In the rows, 128 means zero.
runs of hidden systems
path 1, j_634 (11 x 26)
[[129 147 122 146 140 126  97 124 109 121 143 113 136 169 136 162 150 153
  103 171  81 121 131 120 193  90]
 [107  99 128 123 100  96 133  85 107 160 132  93 103 118 114 146 137 117
  135 144 134 123  89 132 194 111]
 [123 168  88  94 117 121 130 113 148 181 142 110 116 122  71 138 113 150
  161 142 132 144 135 141 154 145]
 [ 85 147 142 135 103  91  92 130 155 139 127  97 123 126 110 131  99 153
  133 125 107 148 129 183  90 130]
 [153 104 152 102 120 120 117  93 137 142 121 120 178  94 106 113 123 114
  115 125 143 150 150 179 102 127]
 [127 145 173  93 110 152 122 114 147  96 132 158 167 154 110 135  79 119
  131 148 140 121 139 117 110 147]
 [104 104 179 109  86 144 152 139 121 112 116 138 124 113 140 109 119 131
  141 101 161 129  98 113  83 121]
 [164 145 123 109 123 179 151 163 119 124 128 181 143 103 137 115 142 151
  124 120 117 146 145 111  98 121]
 [130 128 168 158 123 148 121 143 119  98 132 167  95 134 172 148 129 129
  111 132  76 112 107 125 112 111]
 [160  90 136 131 146 152 141 116 107 149 147 152  87 118 139 125 164 102
  139 115 142 108 115 122 143  96]
 [127 150 108 123 158 153 110 144 116 140 165 140 100 170 118 143 130 153
  143 138 110 101 140 103 145 103]]
path 2, j_408 (11 x 26)
[[110 146 117 140 137 133 133 113 166 112 104 123 105 152 121 180 109 102
  127 105  92 151  94 139 127 155]
 [158 129  90 123 159 123 134 145 154 103 118 145 148 147 133 122 118  98
  149  86 177 139 134 130 146 160]
 [122 106  78 132 149 139 162 159 108 140 133 168 140 123 160 131  99 128
  107 118 104  98 132 103 129 153]
 [105 104 125 145 136 132 163 109 155 151  89 131 105 114 149 156 125  96
  109 105 109 131  95 163  91 158]
 [159 153  77 120 150 125 136 122 173 135  98 137 170 126 115 140 120 109
  123 117 133 167 143 168 137 173]
 [ 93 138  60 130 149 115 158 159 129 150 104 139 143 160 155 123 112 150
  117 124 155 104 134 116 149 157]
 [ 94  90 120 123 106 122 173 144 127 155  88 150 146  94 164 121 114 133
  107  94 134 141 102 161  90 150]
 [119 173  93 118 114 132 147 127 168 131  90 121 157 120 113 168 111 141
  115 117  78 186 117 158 114 168]
 [104 158  70 133 144 102 133 173 160 108  93 118 140 176 146 126 122 146
  144  93 178 148 116 135 145 154]
 [111  92  90 116 110 119 154 184 106 119 121 175 168 107 174 117  92 150
  115  67 124 143 112 126 128 146]
 [ 85 136 106 130 117 145 156 132 149 124 101 131 109 127 136 185  92 124
  119  81  57 162  79 136 107 165]]
path 3, j_188 (11 x 26)
[[138  67 136 159 137  78 110 105 111 126 122  96 166  94 154  98 135  94
   88 128 144 116 144 164 133 129]
 [ 83  92  95 146 140  85 151 115 139 139  99 126 147 145 159 144  77  96
   95 130 128  91 111 142 156 179]
 [113 106 103 118 137 129 178 153 125 124 106 152 133 131 159  93 113 111
  138 115 207  91 121  81 128 169]
 [128  95 125  98 119 179 189 130  99 160 101 169 176 103 153 118 138 140
   91 119 132 127 131 118  94 123]
 [117 129 120 125 143 182 178 106 129 119  79 117 140 164 141 175 174 117
  103 101 123 159  89 107 128 118]
 [163 140 102  83 141 164 138 130 122  94 135 148 167 167 115 163 131 125
  144  93 145 166 110  89 194 109]
 [104 172 111  90 102 161 123 163 107 122 145 135 148 153 108 150 113 200
  137 125  84 156 124  91 134  99]
 [141 177 139 130  93 139 115 143 127  94 125  79 106  99  95 125 168 157
  148 123 107 195 116  88 111 105]
 [183 163 119 139 115 110  83 137 154 104 141 137 135  94 111 145 124 134
  135 119  68 192 134 176 141 132]
 [113 158  99 162 144  83  67 173 156 119 149 108  87 151 126 128 112 160
  159  99 107 142 138 171 109 121]
 [129 105 131 136 127  74  80 141 125 129 167  83 123  83 100  76 102 124
  152  99 148 132 160 150  84 134]]
path 4, j_826 (11 x 26)
[[180 117 186 136 149 138  91  96 136  50 156 127 140 149 115 136 126  58
  132 128 142 119 136  94 151 123]
 [110  96  83 128 175 100 100 152 113 126 181 122 102 166 125 121  78 107
  162  86 153  77 140  92 164 137]
 [ 94  79  92 111 138 127 175 109  96 181 133  97 161  82 110  97  98 114
  106 118 134 105 158  91  80 165]
 [177 168 108 148 162 138 123 103 160 123 116 126 170 110 110 127 123  95
   93 180  98 135 182 137 108 178]
 [185 124  78 165 167  82 102 146 136 136 126 137 116 127 153 105 178 120
  132 136 169 122 150 174 189 118]
 [123  89  88  90  94 100 146 157 101 173 127 172 178  92 153 120  97 166
  120  97 126 147 120 172 169 126]
 [ 95 185 104 116 109 159 179 114 166 176  71 141 137 143 124 168 134 156
  101 166  96 149 115 157 111 161]
 [182 168 163 130 116 158 134 137 153 102  86 143 113 130 135 119 215 140
  148 141 177 172 118 144 122  94]
 [131 125 140 127 104 129  90 191 108  77 153 168 125 151 162 145 127 172
  151  74 102 158  97 128 158  78]
 [ 38 106 137 123 107 141 164 106 109 143 103  85 106 160 132 170 120 136
  115  98 100 131  70 104 117 120]
 [136 151 191 100 110 169 142  84 150  78 112  94 142 129  75 140 127  88
  143 132 154 159 116  77  99 148]]
path 5, j_927 (11 x 26)
[[142 152 167  98  92 144 147 121 111  86  90  98 236 123 119  85 162 152
   95 177 195 154 160  83 124 123]
 [132 145 142  96  98 171 143 178  99 131 116 222 190 173 185 137 136 209
  100 165 123 121 130 141 170  80]
 [106 111 132  79  94 178 194  97  96 200 107 143  80 131 119 164 182 154
  150 128 146 134  66 119 175  79]
 [181 123 164  91 104 186 139  87 142 155 128 158 122  68  90 160 146 114
  134  94  69 199 113 180  70 116]
 [ 80 186 133 117 124 144  85 150 169 115 138 108  96 181  89 179 102 178
  163  85  68 177 114 165  74 110]
 [130 110  83 130 143 104  87 139  82 116 188  47 107 114  92 129 151 143
  156  59  92 173 124  81 162  84]
 [136 122 113 149 122 113 108 134  93 124 196 141 101  66 118 130  56 108
  120 145  30  97 147  75 125 171]
 [141 200 111 144 136 104 121 132 178  89 134 117  62 138  89 118 101  91
  188 165 171 106 135  70 162 193]
 [213 111  82 164 186  82  87 174 142 113 150 167 120 113 163  70 145 103
  149 107 184 109 173 163 152 134]
 [ 71  81 128 186 142  67 131 126 132 176 114 135  81 130 182  98 104 110
  108 163 147  34 134 175 113 153]
 [134 110 194 149 119 101 135  64 141 102  81  64 152 109 123  93 161  69
  109 172 210 117 132 127 112 146]]
path 6, j_994 (11 x 26)
[[ 75 148 132 151  83  96 107 145 110 148 130  95 123 104 130 124 123 188
  105 159  64 135 128 139 107 117]
 [136 142 171 136  61  91 111 123 148 116 127 139  87  70 122 133 116 126
  152 136 104 167  94 173 132 133]
 [140 135 138 124 125 112  79 151 139 106 187 172  82 138 119 142  73 122
  173 108  99 110 121 129 151 127]
 [121  66 159 144 137 132 113 137  85 140 181 137  89  97 143 105 115 121
  131 101  97  87 136 119  82  94]
 [143 103 191 138 106 148 152 107 116 113 129 170 128  86 152 117 100  88
  100 169 106  87 127 104 101 152]
 [128 146 179 148 134 134 126 112 133  94 133 128  78 156 131 118 133  91
  145 181 169  70 121  72 143 136]
 [151  96 135  96 132 149 163 123  92 159 145 154 107 118 132  94 162 124
  156 141 207  90 129  89 159 101]
 [ 92 114  95 110 136 138 186 125 120 188 104 164 141 135 148 112 102 134
  107 166 166  64 138 110 128 164]
 [ 81 149 154 124 128 142 161 101 168 170  79 112 108 162 118 123 154 131
  131 160 188 107 125 160  78 137]
 [140 161 137  70 118 163 133 105 151 170 114 161 150 178 100 151 154 166
  145 159 164 142 134 174 161  93]
 [ 61 128  93 112 121 111 122 118 110 193 131 107 137 178 123 159 125 191
  114 149 104 114 122 161 172  92]]
path 7, j_634 (11 x 26)
[[136 132 105 152 119 112 112 169 105 152 154 126  66 104 146 113 173 169
  151 129 117 127 121 128 143  88]
 [147 118  96 149 149 104  95 124 111 177 166 131 115 110 134 127 142 147
  108 165  83 104 157 165 157 103]
 [104 120 145 140 137 102 108  78 133 171 140 104 101 151 109 138 125 115
  120 189 126  75 140 156 153 122]
 [100 139 133  97 116 107 124 104 144 174 124  99 124 153  95 111 140 152
  158 150 201 117 137 155 144 117]
 [ 89 154 122  96  97 112 116 140 134 157 119 118 181 144 113 122 110 193
  122 145 141 151 146 167 121 117]
 [105 123 166 107  79 129 146  98 132 152  92 130 178 102 127 141 117 143
   91 153 104 155 115 175 106 134]
 [148 143 173  88 101 165 154  97 164 128  97 177 145 126 115 152 121 110
  133 136 142 153 105 162 117 142]
 [115 122 166  89 112 165 129 149 147 103 124 181 126 160 132 149  99 137
  155  71 134 148  98 150  95 115]
 [132  94 146 103 132 184 143 138 101 130 148 149 139 113 130 139 132 138
  119  68  90 155 122 119  65  94]
 [166 139 173 132 134 192 123 116 112  97 152 144 111 124 120 150 155 116
  121 132  72 137 132  91  96  97]
 [165 113 181 136 116 143 102 133  99  92 165 144  73 123 135 130 158 118
  161 118 126 121 105  95 155  75]]
path 8, j_826 (11 x 26)
[[163 203 159 103  85 112  85 174 160  69 126 124 162 124  97  80 139 176
  171 147 200 182 157 126 124 122]
 [ 81 139 107 185  91  85 117 209  89 100 139 128  76 117 194 112 132 191
  121 140  82 107 104  82 150 110]
 [ 93  63 201 130  81 144 187  65  94 130  94 126 129 102 162 155 126  84
   80 151 110 104  68 109 137 129]
 [162 172 175 100 153 179 118  91 183  86 137 183 119 194  93 170  87  73
  162 148 157 107 129 118 144 155]
 [126 112  92 132 185 140 114 187 110 136 169 131  79 164 136  82 152 149
  177  86 198  83 160  91  95  93]
 [100  68 126 120 128 141 133 135  59 140 156 105 205  85 140 108 103 152
   65  99  64 131 156 101  70 114]
 [125 167 110 160 166 122 113  55 162 131 103  67 155 165 100 181 133  88
   75 194  77 129 146 137 159 160]
 [200 131 103 107 133  94 117 115 138 132 143 118 110 110  96  92 173 103
  184 138 230 138 141 129 214 113]
 [126 122  66 102  99 116 138 198  96 162 171 194 124  78 145 118  70 182
  146  92  83 132 126 121 140 140]
 [ 86 125 119 158 137 155 191  87 142 196  67 110  96 106 145 164 164 122
   74 149  69 135 105 165  62 151]
 [205 155 197 114 124 145  96  93 181  83 105 144 160 130 106 133 170  93
  141 138 173 181 131 197 125 109]]
path 9, j_994 (11 x 26)
[[ 88 100 158 108  90 117 114 155  86 142 168 133  94 129 131 103 116 178
  159 118 147 103 113 108 132  78]
 [110 113 156 116  74 127 157 148 109 161 129 189 112  78 155 104  98 152
  127 155 111  98 117 135 104 136]
 [103 150 181 152 106 125 125 126 154 134 123 163  54 141 144 133 113 121
  148 176 127  80 106 144 104 142]
 [138 105 182  99 122 157 127 103 120 157 157 175  69 142 120 136 145 121
  168 137 156  91 107 139 144  80]
 [ 91  99 141  99 121 156 156 108  88 184 155 170 119 143 134 143  96 135
  115 160 116  61 121 105 151 119]
 [ 59 120 180 118  93 138 167  88 122 177 111 104  91 125 113 125 120 131
  126 176 144  84 107 109  90 131]
 [128 171 177  72  78 153 143  97 145 166 129 161 102 128  86 127 124 148
  168 191 166 117 120 128 139 121]
 [ 89 139 122  99 114 112 116 120 117 203 165 143  86 153 102 123 112 175
  154 182 146  72 138 142 166 104]
 [ 68  85 159  95  80 105 145  92 116 216 127 135 109 103 117 117 102 151
  135 148 143  96 109 184 112 114]
 [ 75 152 196  86  73 132 121 101 156 154 129 168 123 154 107 148  60 150
  144 174 123 102 116 166 105 137]
 [ 88 139 199 109  88 126  84 122 113 159 171 136  80 161 110 125 126 185
  161 176 130  90 122 154 125  58]]
path 10, j_188 (11 x 26)
[[ 64 152 125 103 107 152 139 137 105 190 144 106 118 145  98 123 129 200
  132 160 107 109 139 111  95  99]
 [157 159 173 132 102 132 134  81 143 107 102  69 118  91  87 115 182 103
  136 165 155 170 120 107 115 128]
 [171 155 134 131 120 110  93 124 165 116 119 185 154 144 147 161 116 124
  114 158  96 146 130 205 181 131]
 [ 73 128 130 140 119  95 101 171 125 130 142 121  63 175 148 119 130 170
  170 108 164 100 102 140 142  91]
 [132  93 174  90  81 113 127  91 112 148 159 105 126  54  79  95  98 111
  156 124 148 135 130 125  97 129]
 [117 163 165 158 130 143 132  97 181 129  94 151 111 133 135 161 100  99
  102 174  78 118 128 173  73 172]
 [167 110 151 167 168 123 100 156 137  80 133 159  93 169 173 105 161 102
  150 115 194  91 130 134 141 102]
 [110  50 141 103 123 126 121 107  68 183 183 146 143 106 134 126  97 136
  113 122 100  88 137 136 140  91]
 [ 71 146 141 146 130 145 169  73 135 141 104  72  74 136 101 151 121  88
  121 166 117  96 105  74 103 169]
 [215 149 134 123 146 152 137 124 143 100 124 191 143 120 135 108 145  90
  136 169 178 111 154 109 169 150]
 [105 118 118 127 131 152 133 152  94 188 134 174 123 161 172 138 160 196
  102 157  98  92 132 159 143  69]]
path 11, j_408 (11 x 26)
[[139  86  64 138 190 124 123 147 102 159 158 127 126 141 144 123 148 131
  129  83 129 113 148 126 151 105]
 [ 98  64 104 130 158 122 144 100 101 183 146 103 124 107 122 137 114 110
  108  92  93 115 129 146 101 125]
 [112 131 102 124 152 110 126  81 150 159 124  61 143 113  76 137 103  97
  123 120 114 148 145 144 100 168]
 [108 146  82 136 140  79 125 135 142 128 121  84 152 124 111  93  99 118
  129 148 171 111 159 104 135 182]
 [ 90 111 126 138  90  84 154 150 117 136 117 138 133  85 157  89  84 136
  118 151 142  93 122 112 124 171]
 [107 159 159 124  71 114 146 119 163 132 100 152 111  95 125 140  93 129
  131 152 106 144  97 157 105 172]
 [139 194 132 122 115 130 120 151 183  97 103 167 134 160 126 138 112 140
  153 143 160 143 127 148 125 155]
 [129 134 129 127 128 145 134 189 126  97 117 197 155 168 184 118 118 155
  121 122 155 109 127 124 137 120]
 [120 102 154 126 112 172 157 135 117 115 102 174 138 139 169 166 137 130
  101 103  88 139  87 138 117 107]
 [154 147 117 123 149 165 140 108 158 114  98 124 134 154 117 179 165 111
  125  92 113 183 104 145 134 120]
 [154 127  53 129 183 138 130 157 122 124 132 124 140 158 138 130 161 131
  132  87 149 143 142 112 155 117]]
path 12, j_927 (11 x 26)
[[157  91 152  75  98 105 105 127  84 120 190 129 185  72  90  65  78 128
  150 135 173 115 175  90 136 123]
 [108 171 170 117  74 128 128 186 126 136 154 200  93 118 141  75  85 186
  164 188 159  74 146 103  96 134]
 [171 136 174 147  94 114 122 145 117 120 126 134  51 106 143  86 208 136
  174 155 202 124 106 125 157  77]
 [170  78 212 163 140 139  85 118 121 127 154 189  83 119 175 128 145 102
  119 134 100  90 129 196 103  74]
 [ 82 128 198 150 162 161 115  82 147 129 127  81  64 196 107 146 152 103
  137 144 141  82 122 124  60  98]
 [174 129 144 150 185 168  98 112 109 104 148  76 164 136 115 105 200 124
   90 138 117 136 188 108  70  81]
 [102 166 109 164 160 149 110 133 112 155 136 126 143 178 145 155 143 177
   69 208  46  83 167 118 128 108]
 [149 161  93 112 146 147 145  59 119 168 120  77 126 144  78 159 191 119
  117 194 135 126 135  97 214 117]
 [193 144  96  93 159 154 114  95 148 196 149 177 177 111  94 145 117 130
  113 163  88 135 183 194 143 135]
 [ 76 176  85  95 123 103 119 110 165 217 124 102 108 158  70 137 114 183
  158 160 147 130 147 185 127 134]
 [156 117 122  95  91  80  90 108 109 171 161  74 158  57  77  90 151 158
  144 131 143 178 157 175 150  99]]

runs to name
path 13 (2 x 26)
[[132 111 138  99 154 151 124  96 139 144 130 122 178 152 104 145 120 116
  114 110 129 139 149 164  98 120]
 [ 98 138 149 136 140 136 111 124 135  87 119 106 159 192 135 143 119 132
  116 134 138 117 131 109 131 122]]
 : j_188
path 14 (2 x 26)
[[135 132 118 129 120  92 133 120 147 138 153 149  59 104 109 111  85  79
  181 148 172  83 119 106 166 173]
 [132  95 126 131 133 131 152 152 123 162 146 185  95  75 147  82  89 111
  137 118 137  83 152 132  61 159]]
 : j_826
path 15 (2 x 26)
[[111 171 144 139 102 184 172 179 139 136  76 213 127 153 191 140 153 189
   98 163 105 120 113 149  84 123]
 [140 123 195 132 129 188 139 128 123  97  84 154 144 190 177 152 210 147
   98 137 147 138 105 147 119  57]]
 : j_826
path 16 (2 x 26)
[[ 55 154 156 139 124 130 120 130 112  60 113  35 169 188 116 125 130 150
  101 144 141 125 131  40 102 121]
 [178 122 104 123 140 167 138 159  63  80 145 154 198 129 161 118 159 145
   90 145 113 129 153  42 184 104]]
 : j_927
path 17 (2 x 26)
[[166  80 115 168 117  65 131 141 136 118  82 103 114  66 171  84 187 104
  128  81 189 169 104 186 136 125]
 [170 145  44 112 186 134 119 147 144 120 150 188 205 162 130 147  63 114
  108 137 108 113 181 121 180 177]]
 : j_634
path 18 (2 x 26)
[[127 160 157 142 115 160 122 152 135  99 110 129 119 145 143 143 161 161
  121 121 100 165 115 135  89  96]
 [158 146 118 142 113 137 125 140 120 116 132 144 107 117 142 153 161 139
  122 135  79 155 107 124 172 104]]
 : j_994
path 19 (2 x 26)
[[ 99 130 142 119  96 139 168  98 114 161 101 115 100 133 128 151 170 142
  128 159 139 125  85 120 167 105]
 [156 145 171  85  95 176 140 121 129 111 143 171 119 119 102 146 122 128
  158 127 126 151 108 105 129 110]]
 : j_826
path 20 (2 x 26)
[[132 138 176 108  87 154 166 112 126 131 102 165 118 132 138 123 150 129
  134 174 179 115 106 113 147 121]
 [ 96 152 107 110 124 135 150 139 129 160 124 154  92 170 130 134 132 157
  149 162 165  89 117 110 168 122]]
 : j_994
path 21 (2 x 26)
[[152 118  92 105 142 143 166 118 131 172  94 176 165 149 152 137 156 135
  105 152 163 117 131 164 175 123]
 [109 110 120  94 110 136 173  95 145 203  88 141 150 116 126 143 137 143
  110 133 140 142 115 193 118 129]]
 : j_927
path 22 (2 x 26)
[[ 99  87  85 127 158  92 141  77 153 209 115 121 109 131 120 161  99  90
  121 109 116 111 113 204 140 159]
 [119 130  74  80 152 126 154 103 161 185 114 119 184 129  84 120  82 116
  133 118 169 134 166 155 103 180]]
 : j_408
path 23 (2 x 26)
[[125 182 112 136 103 146 137 208  97 120 143 129 111  91 135  62 152 204
  140 165 138 123 164  41  75 123]
 [175 160 140 179  86 103 118 159 113 103 125 161  67  92 176 127 185 150
  128 189 103 121 103 119 201 105]]
 : j_927
path 24 (2 x 26)
[[143 151 115  81  78 111 128 130 128 167 152 154 146  75  93 109  87 158
  151 161 128 140 143 136 154 148]
 [ 90 143 168 132  87 107 116 131 150 151 131 155 102 105 125 119  71 142
  136 156  99 108 128 173  74 154]]
 : j_634
path 25 (2 x 26)
[[107 110 119  99 122 145 157 148 123  80 105 150 172 178 157 152 111 125
  130  75 165 144  86  93 168 127]
 [120  85  97 104 127 164 193 151 100 132 114 168 144 103 157 133 118 120
  117  66 130 139  96  91 114 140]]
 : j_927
path 26 (2 x 26)
[[148 148 128 101 138 146  90 161 140 110 162 158 161 146 112 125 102 157
  147 100 120 154 158 145 101 115]
 [ 87 116 140 147 155 138 109 144 109  94 138 122 139 188 153 148 108 134
  109 112 102 100 127  99 119 113]]
 : j_408
path 27 (2 x 26)
[[112 168 132 134 112 113  77 192 124  64 153 139 139 178 143 131 105 188
  144 121 115 135 128 110 152 101]
 [119 119 148 137  73  95 107 162  88 107 163  95 107  57 124  94 126 160
  146 108  98 159 122 101 110 112]]
 : j_188
path 28 (2 x 26)
[[126  93  97 104 168 131 126 105  89 187 194 135  99 135  97 116 101 112
  150 141 142  55 159  87 162 119]
 [107  79 175 133 140 140 145  85 116 176 140 111 104  93 110  95 121  91
  118 146 132  74 157 126  41 131]]
 : j_408
path 29 (2 x 26)
[[104 132  65 158 174 132 157 113 112 135 131  73 124 125 118 143 115  97
   93 132  80 102 143  55 121 175]
 [139 170 107 187 143  91 127 122 163  89  89  56  80 126 125 117 177  93
  137 147 160 144 123  99 140 160]]
 : j_634
path 30 (2 x 26)
[[108 126 131 137 145 138 112 155 122  98 118 101 140 186 148 140 164 160
  127  87 139 148 117 130 123  82]
 [138 105 108 115 126 140 138 114  85 128 131 104 177 118 126 149 154 138
   91 114  93 156 122 107 168  99]]
 : j_634
path 31 (2 x 26)
[[119 107 169 112 110 135 128 100 120 217 131 170  81 133 139 124 169 157
  137 173 146  85 120 207 135  66]
 [146 144 174  72 121 177 105  91 131 182 142 131 178 140  73 129 155 172
  125 155 130 151 167 185  85  75]]
 : j_408
path 32 (2 x 26)
[[133 156  92 110 105  95 113 139 118 150 146  84 158  91  90  97 135 170
  136 145 129 163 157 124 144 128]
 [130 145 130 115  79  88 102 144 116 143 162 151 131 100 119 117  86 162
  139 165 107 121 136 142 174 126]]
 : j_927
path 33 (2 x 26)
[[130 103 147 134 134 114 127 138 118 106 112 116 135 151 158  98 168 131
  134 118 204 115 125 127 140  97]
 [121 134  85 109 129 136 146 156 102 136 128 143 183 142 145 121 124 166
  107 139 130 123 142  95 170 126]]
 : j_634
path 34 (2 x 26)
[[116  82 185 156 109 100 116 105 104  73 115  97 191 113 159 116 111  97
   71 132 119 122 125 125 117 131]
 [113 152 124 135 142  98 109 103 156  93 123 128 142 189 125 151  79  94
  131 173 159  85 128 110 201 169]]
 : j_826
